In the data rows, zero lies at 4.5, halfway between 4 and 5.
What is the hidden score of each row? Scores go from 0 to 20, and 10 is about the middle. The score is a weighted sum of the row's numbers plus the product of two more (or one squared), each taken from its middle value.
ndarray[3 6 4 2 5 5 2 4 6 5 4 5 5 5 5 4] -> 10
ndarray[4 2 4 5 3 3 3 2 5 3 4 4 7 2 4 2] -> 3
ndarray[3 8 2 1 6 0 1 7 4 9 3 5 0 7 1 7] -> 10
ndarray[5 6 4 2 4 2 1 4 6 6 2 2 0 8 5 4] -> 12
ndarray[5 3 5 3 5 5 7 5 4 5 3 4 5 5 6 5] -> 11
ndarray[5 4 1 4 5 6 4 4 3 7 7 7 5 3 6 6] -> 14
ndarray[4 5 3 4 6 5 5 7 4 5 4 5 4 3 4 8] -> 11
ndarray[4 5 5 5 3 5 4 6 4 3 4 4 5 3 6 3] -> 7
ndarray[4 6 2 2 5 4 3 3 4 5 6 6 5 5 7 5] -> 8
ndarray[4 5 3 3 4 2 5 4 4 6 3 6 6 3 7 5] -> 5
ndarray[5 4 5 5 5 2 5 7 3 2 6 6 6 5 4 5] -> 5
ndarray[3 6 5 5 3 6 5 4 7 2 3 3 4 3 1 3] -> 8
ndarray[4 5 6 3 5 2 3 2 3 6 2 5 2 7 6 5] -> 4
ndarray[4 2 4 6 4 5 4 5 5 4 5 5 2 5 6 4] -> 12
ndarray[4 2 3 4 3 5 3 3 5 6 4 6 4 4 5 4] -> 11
ndarray[4 2 5 4 6 5 6 6 3 6 6 3 2 4 5 4] -> 6
ndarray[5 4 4 1 3 5 5 4 3 4 2 3 5 4 6 3] -> 6
ndarray[6 5 5 2 6 6 2 5 6 5 2 4 5 7 6 2] -> 17
ndarray[4 5 3 6 3 4 3 4 5 3 2 5 4 4 2 5] -> 10
ndarray[4 2 6 8 5 6 4 4 3 8 8 5 4 2 5 4] -> 12
ndarray[5 3 6 4 5 1 5 6 9 7 2 0 6 9 6 0] -> 11
ndarray[3 4 4 6 2 5 3 2 5 2 4 2 4 4 3 4] -> 8
ndarray[5 6 4 1 5 7 6 5 5 6 3 6 6 5 7 4] -> 13
ndarray[5 3 4 2 4 3 2 3 4 6 1 7 5 4 7 3] -> 4
ndarray[5 2 8 4 4 4 6 5 2 2 5 5 7 7 4 5] -> 5
ndarray[6 5 4 4 6 6 4 4 6 6 4 5 5 6 3 4] -> 18
ndarray[3 5 4 5 5 3 7 6 5 7 4 5 4 4 4 7] -> 10
ndarray[4 5 6 5 6 7 5 4 3 4 6 8 5 4 2 8] -> 12
ndarray[7 6 6 5 5 3 4 5 5 6 5 5 2 6 6 6] -> 18
ndarray[5 4 5 3 5 7 5 3 6 3 3 4 7 4 7 4] -> 11
ndarray[4 4 6 7 3 1 6 4 5 5 4 3 3 5 6 8] -> 13
ndarray[3 4 1 5 5 5 7 5 1 3 4 6 3 4 4 7] -> 9
ndarray[4 4 3 4 3 4 2 3 5 3 2 5 5 4 7 5] -> 7
ndarray[3 5 5 6 5 4 5 3 3 6 4 6 5 4 4 3] -> 9
ndarray[6 5 4 4 4 3 5 3 5 6 4 3 4 3 5 3] -> 11
ndarray[6 4 5 6 6 4 7 6 4 5 6 3 4 4 6 3] -> 9
ndarray[5 4 6 4 5 4 4 5 5 2 6 4 4 7 4 5] -> 8
ndarray[5 2 5 3 3 6 5 3 4 4 3 4 5 3 2 4] -> 9
ndarray[6 5 3 3 5 3 3 5 5 6 4 5 6 5 6 2] -> 13
ndarray[2 4 7 7 6 5 7 6 3 4 5 4 5 3 3 7] -> 6
ndarray[5 5 2 5 4 6 6 5 3 4 4 7 7 4 5 5] -> 13
ndarray[4 3 3 4 4 4 4 2 4 5 5 6 5 5 5 3] -> 9
ndarray[4 5 4 6 5 7 6 5 3 7 3 6 5 2 7 8] -> 19
ndarray[5 4 5 5 2 5 3 4 6 3 4 4 6 3 4 4] -> 10
ndarray[7 7 5 5 5 5 1 4 4 4 7 6 3 4 4 8] -> 16
ndarray[5 4 6 7 4 2 5 4 6 2 6 2 5 5 1 3] -> 5
ndarray[6 5 2 2 5 5 3 5 6 6 1 5 5 3 6 4] -> 14
ndarray[5 7 3 4 6 5 7 7 3 6 7 7 2 4 3 8] -> 14
ndarray[7 7 4 4 5 6 7 4 4 4 6 5 6 5 6 4] -> 15
ndarray[4 5 6 6 6 4 7 6 4 5 6 5 6 4 6 7] -> 9
ndarray[3 5 5 5 5 7 6 8 2 8 7 6 3 3 4 7] -> 13
ndarray[6 5 5 4 6 2 3 6 5 5 5 3 4 6 3 6] -> 10
ndarray[5 3 7 6 4 4 5 5 3 3 7 3 5 4 4 6] -> 6
ndarray[4 6 3 4 6 0 3 3 7 5 5 1 1 9 3 4] -> 8
ndarray[3 4 5 5 4 6 3 4 5 1 2 5 6 5 4 3] -> 7
ndarray[3 8 4 4 5 6 6 7 3 4 6 8 5 4 4 6] -> 10
ndarray[6 2 4 3 6 6 6 2 9 3 2 4 8 7 4 3] -> 12
ndarray[4 4 6 4 5 0 4 4 7 7 3 3 1 7 7 4] -> 11
ndarray[3 5 5 4 4 6 6 8 6 4 4 7 5 2 4 6] -> 7
ndarray[4 7 6 7 4 4 5 5 3 4 6 3 5 5 3 4] -> 14
ndarray[4 5 3 5 4 4 5 4 5 3 7 6 2 5 6 5] -> 9
ndarray[5 3 6 8 4 3 4 4 6 4 7 2 5 4 6 4] -> 7
ndarray[4 2 6 6 5 3 5 6 2 3 7 7 4 5 3 7] -> 5
ndarray[5 6 5 7 6 6 6 6 6 2 4 4 5 5 6 5] -> 14
ndarray[3 6 0 3 5 0 2 3 4 6 2 3 0 9 4 6] -> 9
ndarray[5 4 6 5 5 5 5 6 2 4 7 6 6 6 6 6] -> 10
ndarray[6 3 3 5 4 5 6 5 5 4 4 4 6 5 4 5] -> 13
ndarray[4 2 4 6 5 5 4 1 1 6 5 4 2 4 4 6] -> 14
ndarray[5 4 5 6 4 6 9 6 3 5 5 6 4 2 6 5] -> 14
ndarray[4 6 1 1 4 4 1 5 6 8 5 6 6 4 7 4] -> 13
ndarray[7 6 3 4 6 4 5 7 4 5 5 4 4 4 5 6] -> 13
ndarray[6 6 3 4 6 1 7 4 7 7 1 1 4 8 7 3] -> 16
ndarray[4 5 2 4 5 5 6 7 5 5 4 4 4 5 3 6] -> 11
ndarray[4 8 2 1 6 0 5 5 5 9 4 4 0 7 5 5] -> 10
ndarray[5 7 5 5 3 6 4 5 6 2 4 5 4 4 5 1] -> 11
ndarray[5 4 3 0 6 4 5 5 3 5 6 5 3 3 6 5] -> 4
ndarray[5 2 6 4 6 4 6 8 4 3 4 3 7 4 2 5] -> 3
ndarray[5 4 3 5 5 5 5 5 5 7 5 5 4 2 6 5] -> 13
ndarray[2 5 2 4 4 4 3 3 6 4 3 3 7 3 4 2] -> 8
ndarray[4 2 1 5 4 5 5 5 4 4 4 3 6 3 5 3] -> 7
ndarray[4 4 5 5 5 8 7 3 4 2 3 5 7 4 4 3] -> 11
ndarray[6 4 3 4 3 5 3 3 6 2 2 6 4 1 2 4] -> 11
ndarray[6 4 5 5 5 5 5 3 4 5 2 3 6 3 8 5] -> 16
ndarray[2 7 4 6 5 6 4 8 3 7 7 4 3 4 2 9] -> 14
ndarray[4 5 6 6 3 4 5 4 5 5 4 3 4 6 3 7] -> 13
ndarray[4 5 3 3 4 6 3 4 3 5 5 7 5 4 8 3] -> 9
ndarray[4 4 2 2 4 7 6 5 3 6 6 3 6 4 7 5] -> 9
ndarray[5 5 5 3 4 6 5 4 4 7 3 6 2 4 3 5] -> 15
ndarray[4 5 4 3 5 3 4 3 5 1 0 4 6 5 2 1] -> 5
ndarray[5 2 5 7 4 4 7 4 3 6 5 2 5 5 4 4] -> 11
ndarray[4 6 4 6 3 3 5 2 6 3 3 5 6 4 4 4] -> 8
ndarray[6 4 7 5 4 3 4 5 4 7 5 6 3 6 4 5] -> 13
ndarray[5 3 6 3 5 4 4 4 4 4 4 5 1 6 5 5] -> 11
ndarray[5 5 2 3 6 5 5 4 3 5 6 6 4 4 7 3] -> 10
ndarray[5 4 5 2 5 5 2 4 6 4 3 5 4 6 5 6] -> 11
ndarray[6 5 4 2 7 4 4 5 4 5 4 5 6 4 7 6] -> 10
ndarray[4 3 3 5 3 4 3 5 4 6 7 4 3 3 6 5] -> 8
ndarray[4 2 4 6 4 4 5 5 4 7 5 5 3 4 3 4] -> 11
ndarray[6 7 6 6 5 7 6 8 4 4 6 7 4 4 2 8] -> 17
ndarray[6 6 7 7 7 6 5 5 6 0 5 4 5 5 2 5] -> 12
ndarray[6 4 4 1 6 4 1 2 9 4 4 0 6 8 8 1] -> 9
ndarray[2 8 2 4 5 2 2 5 6 9 4 2 0 6 6 6] -> 13
ndarray[4 5 7 4 5 1 1 2 5 3 5 6 2 5 4 4] -> 1
ndarray[5 5 5 4 3 2 3 6 5 2 4 5 4 5 4 4] -> 5
ndarray[6 5 6 4 5 5 6 9 5 3 8 4 5 7 6 7] -> 9
ndarray[4 6 6 4 4 4 3 5 6 3 3 5 6 2 4 3] -> 6
ndarray[6 4 7 4 4 3 3 3 4 4 8 5 4 3 4 5] -> 5
ndarray[6 4 4 4 3 2 3 4 1 5 4 5 4 5 5 4] -> 6
ndarray[5 3 5 7 2 4 5 1 8 2 3 4 5 4 4 3] -> 12
ndarray[5 6 5 6 4 2 6 5 3 4 6 5 5 4 3 5] -> 8
ndarray[4 3 5 8 4 3 4 1 3 5 4 4 5 4 5 5] -> 10
ndarray[7 7 3 2 6 1 6 4 9 6 1 0 7 9 9 2] -> 14
ndarray[4 2 5 5 3 4 4 3 4 4 7 6 4 4 5 3] -> 5
ndarray[6 6 4 3 4 5 7 8 2 5 5 9 2 5 5 9] -> 14
ndarray[5 6 4 5 4 5 4 7 4 6 6 6 6 4 5 6] -> 15
ndarray[5 4 6 6 5 5 6 6 4 3 5 4 5 5 5 5] -> 10
ndarray[4 5 2 4 4 4 3 5 5 4 3 4 6 2 5 2] -> 8
ndarray[3 4 6 5 4 5 5 5 6 5 6 5 2 4 5 4] -> 8
ndarray[6 5 4 2 5 6 3 5 5 6 2 5 5 5 5 4] -> 16
ndarray[3 6 2 4 4 4 7 6 7 5 4 4 5 5 5 6] -> 9
ndarray[5 4 5 5 3 6 3 3 5 3 2 3 5 3 4 3] -> 11
ndarray[4 5 4 3 3 5 4 2 5 3 4 4 6 3 4 2] -> 7
ndarray[5 5 4 6 4 3 5 5 3 3 8 5 5 4 2 6] -> 7
ndarray[3 5 5 8 5 5 7 6 4 6 5 6 4 5 4 7] -> 14
ndarray[5 5 2 3 4 5 6 7 3 6 4 5 8 4 6 6] -> 12
ndarray[7 3 5 8 5 6 9 7 3 6 6 3 5 4 3 6] -> 15
ndarray[5 4 7 5 4 6 9 8 2 5 6 4 4 4 4 5] -> 10
ndarray[5 4 6 3 5 4 5 7 1 6 6 6 5 2 8 4] -> 5
ndarray[5 6 5 6 5 6 6 5 3 5 5 5 4 5 3 5] -> 16
ndarray[3 5 5 1 4 5 4 2 3 4 4 5 6 3 6 4] -> 2
ndarray[6 6 7 3 4 0 4 4 4 4 4 4 4 6 4 5] -> 4
ndarray[6 3 7 5 4 6 4 5 2 5 5 7 6 6 5 6] -> 13
ndarray[4 2 2 2 5 4 5 4 4 6 3 5 6 4 6 6] -> 8
ndarray[4 7 4 7 4 6 5 4 3 4 4 6 5 4 4 7] -> 13
ndarray[5 5 3 6 4 0 3 2 7 7 2 2 2 7 3 5] -> 15
ndarray[4 5 4 5 1 4 4 2 6 4 3 4 6 2 4 4] -> 8
ndarray[5 5 5 5 2 5 4 2 6 2 2 4 4 2 6 2] -> 9
ndarray[5 2 5 5 5 7 6 2 5 5 5 5 5 4 4 3] -> 13
ndarray[5 9 2 1 4 0 2 4 5 8 4 2 2 8 2 5] -> 15
ndarray[1 5 5 6 4 5 5 4 3 8 6 5 3 3 4 3] -> 9
ndarray[6 6 6 6 6 4 5 6 2 5 9 5 3 4 4 5] -> 11
ndarray[5 5 3 5 4 0 3 4 3 7 5 4 1 6 5 6] -> 10
ndarray[5 5 4 4 5 4 3 5 3 5 7 3 6 4 5 5] -> 10
ndarray[4 4 5 5 5 6 7 8 3 5 4 5 5 2 3 8] -> 10
ndarray[3 5 5 5 7 5 8 9 3 5 7 5 4 5 2 8] -> 6
ndarray[4 4 5 5 6 6 6 7 4 6 6 6 2 5 3 7] -> 14
ndarray[5 6 4 4 4 6 4 3 4 4 6 5 4 4 7 3] -> 11
ndarray[3 5 5 5 3 3 3 3 5 4 3 5 5 3 5 4] -> 4
ndarray[6 4 6 4 4 4 4 2 5 5 2 3 6 2 3 3] -> 10
ndarray[6 4 2 2 7 6 5 7 5 3 4 6 4 4 8 4] -> 12
ndarray[3 3 5 5 4 5 6 2 5 6 4 4 6 4 7 3] -> 9
ndarray[5 5 5 8 2 3 5 5 4 3 4 4 5 5 6 4] -> 10
ndarray[6 3 6 4 5 3 3 5 5 4 5 5 4 5 2 6] -> 9
ndarray[5 4 5 4 4 3 3 6 3 4 6 4 4 5 4 7] -> 7
ndarray[4 4 4 3 3 6 3 3 4 4 5 5 4 3 4 2] -> 8
ndarray[4 5 3 5 6 7 6 6 3 4 6 7 5 3 4 5] -> 11
ndarray[4 4 3 4 4 6 3 4 5 5 3 4 7 5 6 2] -> 15
ndarray[4 3 4 4 3 7 4 2 5 3 2 4 6 3 5 2] -> 10
ndarray[5 4 5 6 5 4 8 7 4 3 6 4 4 5 3 5] -> 7
ndarray[6 4 5 5 5 3 5 6 3 5 6 5 3 5 5 5] -> 11
ndarray[4 5 5 4 5 4 4 4 4 3 6 5 6 5 1 5] -> 9
ndarray[5 3 5 5 5 6 6 4 4 4 4 6 3 3 5 4] -> 14
ndarray[4 5 5 4 2 2 4 3 5 4 4 5 2 6 4 5] -> 5
ndarray[4 5 3 5 3 4 4 4 4 6 6 4 4 3 6 4] -> 10
ndarray[5 5 6 4 4 1 4 3 5 7 4 5 2 6 5 5] -> 10
ndarray[4 6 3 2 4 5 5 7 2 3 6 5 3 4 4 5] -> 5
ndarray[6 3 6 6 4 5 3 5 6 2 6 5 4 3 5 3] -> 9
ndarray[4 3 3 5 3 4 5 4 4 4 6 5 2 3 5 5] -> 9
ndarray[5 6 4 1 4 6 6 4 3 5 3 5 5 6 7 6] -> 10
ndarray[4 3 4 5 2 5 2 3 5 1 2 6 5 3 1 3] -> 6
ndarray[5 6 3 5 5 6 5 5 5 4 4 5 6 5 5 3] -> 16
